In the rows, 128 means zero.
Turns, then the turns between two rows, first turn first; the first pair answered:
babul:
[143 148 122 120 142 119 128 138 114 151 112 115 115 120 170 132 151] |-> [114 134 141 135 158 145 114 153 120 156 133 128 119 120 136 138 167]
[119 138 136 109  93 130 142 125 131  97 133 131 133 124 119 123 109] |-> [151 147 119 109 109 114 145 115 118 134 126 124 120 127 154 136 118]
[142 125 142 154 119 136 145 129 136 116 177 111  84  70 106 140 139] |-> [141 133 144 144  99 128 144 129 137  93 167 112  85  69 101 133 123]
zer:
[117 122 139 142 109 136 114 139 128 125 148 126 134 102 128 134 129] |-> [116 120 144 160 134 140 112 139 139 132 121 134 140 128 121 122 142]
[110 139 120 106  95 132 131 115 127 124 170 114 104  90 128 148 117] |-> [100 108 135 138 155 156 119 124 142 154 156 135 115 133  88 144 151]
[ 90 116 159 153 153 163 116 149 126 126 135 130 136 142  93 116 150] |-> [138 134 154 125 141 126 132 141 118  99  72 127 147 164 119  85 115]
muv:
[154 154 109 109  98 105 142 109 118 135 136 103  69 114 162 172 147] |-> [159 154 122 101 102  95 144 104 126  90  75 113  96 146 150 136 121]
[108  97 131 155 150 136 118 141 143 164 152 138 118 126 112 113 140] |-> [130  97 129 154 157 122 119 130 142 159 111 139 126 150 116  96 134]
[175 118 101  99 123  77  78 118  94 181 147 163 133 118 189 173 108] |-> [166 125 126  87  98  67  72 119 109 104  83 173 169 141 170 123  70]
Pairs:
(2 to 4 turns a pair)
[ 79 129 150 134 107 154 119 144 136 128 189 122 125  94 106 147 136] |-> [ 92 113 158 162 160 154 110 146 150 152 137 131 142 146  85 124 155] => zer, muv
[142  93 130 169 197 140 103 144 132 212 148 129  94 148 113 151 152] |-> [174 145 140  96  88  92 124 129 114  75  80 113 124 129 153  96  50] => muv, zer
[173 149 102 107 129  98 137 120 105 172 122  68 145 132 184 147 112] |-> [ 87 115 143 127 129 161 115 146 116 166 197  84 153  99 122 166 144] => zer, babul
[102 109 190  98 123 123  79 188 146  75 141 108 187 158  63 122 118] |-> [ 98 115 180  95 106 120  82 185 141  72 161 108 181 140  72 131 117] => zer, zer, zer
[148 162 177  79 134  98 133 147 106 112  77 141 159 180 171  84 104] |-> [ 89 140 213 114 157 146 111 173 119 115 114 149 169 170 111  89 138] => babul, babul, babul
[ 95 109 150 148 144 145 115 145 140 138 130 145 142 156  71 126 151] |-> [133 112 128 154 163 129 127 131 134 183 136 137 126 161 104 149 166] => babul, zer, muv, zer
